128 stands for zero in the data rows.
Each row is one of a few hidden patterns, perhaps reversed and perhaps with its signs flipped; its group is its pattern. There are 2 groups. The first row asked about is in group 0, and each new group gets the next number.
The rows in order, each followed by its group:
[141 107 106 139 139 188 148 155 133  85 103  97 115  66 101 119 142 141 161] 0
[153 117 108 131 161 167 158 163 142 106  95  68 121  79 111 105 153 154 157] 0
[136 124 129 107 184 146 145 179 153 150 169 111  84 127 104  83 160  80 119] 1
[108 104 118 136 152 179 127 185 172 141 104 113  93  78 107 121 162 150  94] 0
[151 108 112 134 130 178 153 141 141  91  85  93 126  79 105 107 144 141 156] 0
[161 140 139 127 107  76 124  84 101 106 132 158 143 179 151 160 102 117 154] 0
[141 133 144 123 102  90 137  90 102 103 137 153 144 176 120 128 112 115 144] 0
[162 162 114 148 146 125 156 140  99 129 109  99 120  96  70 135 143 141 112] 1
[148 106 106 139 143 170 137 159 143 100  94  93 137  81 108 120 143 127 155] 0
[147 169  98 154 152 127 164 148 112 130 114  86 122 104  84 135 143 162 121] 1
[103  80 148  84 103 121  97 105 172 125 142 168 143 160 188 106 127 110 129] 1
[155 139 147 120 110  78 125  87 101 117 140 163 150 190 146 135 105 113 153] 0
[100  95 149 106 107 119 100  94 180 125 155 167 145 141 189 106 137 124 130] 1
[110 143 137 142  82 115 113  70 120 113 111 157 163 117 162 166 115 169 166] 1
[105  82 161  85 105 116 100  94 146 137 159 170 138 155 186 119 132 108 140] 1
[ 97 115 120 132 165 172 149 172 168 145  98 102 102  73  97 125 132 131  94] 0
[ 96  80 146  94 112 108  84  99 148 133 162 153 143 145 195 106 117 116 142] 1
[143 103 130 116 173 144 140 163 147 113 149 105  91 139 111  93 160 102 113] 1
[128 122 125 110 173 151 150 163 140 127 156 107  95 120  96 102 147  77 116] 1
[139 120 128 111 184 150 144 167 139 126 168 101  96 119 114  92 130  94 112] 1
[151 131 102 134 146 190 154 171 122 103  96  92 132  65 116 112 152 140 152] 0
[101 122 104 147 168 172 128 179 166 160 124  87 101  74  92 112 152 122 106] 0
[157 168 105 177 151 118 159 144  99 137 104  85 115 108  75 137 132 150 120] 1
[176 137 141 116 103  99 125  91  97 113 111 169 143 175 151 111 103 114 141] 0
[164 166  99 155 153 140 169 157  92 135 123  89 119 105  85 130 132 157 122] 1
[ 92 121 106 150 135 186 142 163 167 152 134 108 102  73 109 119 131 135  99] 0
[116 136 145 136  80 105 114  92 108 137  94 140 159 131 160 146  84 192 146] 1
[ 91  99 140 106  98 113 102 104 154 132 161 166 154 163 174 116 131 106 125] 1
[148 132 113 134 153 189 149 148 132 109 108 103 128  70  97 111 144 144 139] 0
[112 141 135 144  71 105  96  86 121 115  94 136 165 145 141 153 101 175 155] 1
[158 127 120 132 165 182 140 165 123  99 105  79 113  81 100 116 127 128 165] 0
[148 159 103 162 147 121 155 139  97 131  96  84 111 121  70 142 131 137 115] 1
[114 135 138 148  62 109 106  74 111 114 113 154 166 129 158 168 106 164 138] 1
[139 119 121 124 192 153 120 170 138 122 154  92 103 135  90 101 160  81  94] 1
[156 126 129 130 139 190 136 157 148  93 104  96 126  81 116 110 148 141 150] 0
[114 154 122 154  72 107 135  88  95 138 102 150 156 127 149 171 104 162 167] 1
[153 178 108 161 145 134 154 155 110 133 119  81 123 117  76 141 145 139 109] 1
[165 144  97 157 137 134 145 139 117 124  97  78 129 112  68 142 147 145 120] 1
[ 99 126 116 135 155 189 128 187 161 134 117 112 117  69 118 131 147 140  98] 0
[167 130 136 119 101  86 117  96 102 100 138 164 156 198 147 129  93 127 156] 0
[120 134 127 134  66 116 108  88 111 131 102 153 171 132 140 166 107 159 155] 1
[159 119  97 129 145 188 128 144 136 107  99  89 118  87 114 107 156 119 157] 0
[143 154 148 128  93  87 104  92 108 101 130 162 160 183 138 139 105 117 164] 0
[ 98  93 153 100 108 133  98 100 163 130 148 180 142 143 179 102 124 117 126] 1
[150 137 133 112 111  90 130  96 113  83 128 144 147 179 153 134 117 126 143] 0
[116 149 150 135 108  91 113 100 131 149 153 174 124 172 145 134 103 121  93] 0
[167 102 100 125 137 186 146 169 121  93 105  93 132  77 104 115 150 155 169] 0
[115 139 154 130 110  59  98 107 124 163 156 173 124 162 143 139 117 119  93] 0
[157 125 100 133 146 166 141 155 155  97 116  94 123  83 116 102 119 134 160] 0
[163 169 111 152 144 133 170 142  91 132 117  88 121 106  82 138 133 132 115] 1
[100 123 130 144 151 171 142 177 152 144 118 112 109  75 104 108 168 136 106] 0
[142 111 110 126 143 188 146 151 130  98  95  81 144  76 112 113 141 160 147] 0
[111  69 140  98 124 113  87 109 144 126 153 163 149 157 172 101 114 110 133] 1
[ 96  85 144  98 121 107  83 110 144 127 153 158 132 156 176 123 123 143 148] 1
[129 122 115 121 175 149 138 180 148 121 158 102 109 128 121 102 147  91 118] 1
[154 170 113 144 152 124 175 159 108 148 114  85 107 125  70 122 129 147 120] 1
[118 145 136 128  81 102 119  90 111 120 108 156 168 121 148 160  87 169 148] 1
[109 134 136 122 105  72 108 102 107 170 164 170 138 166 152 145 125 117 105] 0
[106 128 143 122 120  79  92  98 117 165 175 167 128 170 150 140 116 124 100] 0
[155 124 107 137 151 181 134 154 133 105  95  99 121  69 114 129 159 147 150] 0
[ 99  74 154  91 116 135 104 112 143 135 155 177 156 158 187 114 128 127 139] 1
[167 151  86 162 157 124 156 137 108 117  98  97 117  98  67 142 119 145 124] 1
[146 123 126 101 162 161 142 164 145 138 147 104 106 131 112  84 145  92 106] 1
[136 126 121 144 148 182 161 162 132 100  99  88 122  84 107 121 147 141 171] 0
[109  81 154  90 104 130  89 102 144 133 144 182 135 155 207 119 126 133 151] 1
[106  85 124  89 109 129  89  97 161 145 144 159 119 150 194 108 115 130 141] 1
[126 126 145 137  62 107 113  96  93 117  99 141 155 143 145 163 116 160 146] 1
[100 112 116 135 153 174 152 165 155 158 125  97 122  72  98 128 135 121  90] 0
[150 117 118 118 184 159 150 169 140 127 161 103  93 113 104  81 149  78  99] 1
[156 163 109 168 149 126 164 151 102 126 103  84 111 103  63 147 134 143 111] 1
[ 92 110  97 145 147 173 142 161 165 162 110  90 114  72 101 130 143 126 103] 0
[ 85 123 120 128 148 179 146 178 159 161 131 107  98  65 102 119 155 139 102] 0
[166 139 146 117 107  81 140  88  90 111 121 144 153 185 149 127 110 112 141] 0
[152 128 139 126 123  77 119  95 118  84 140 142 131 170 152 127 107 108 145] 0
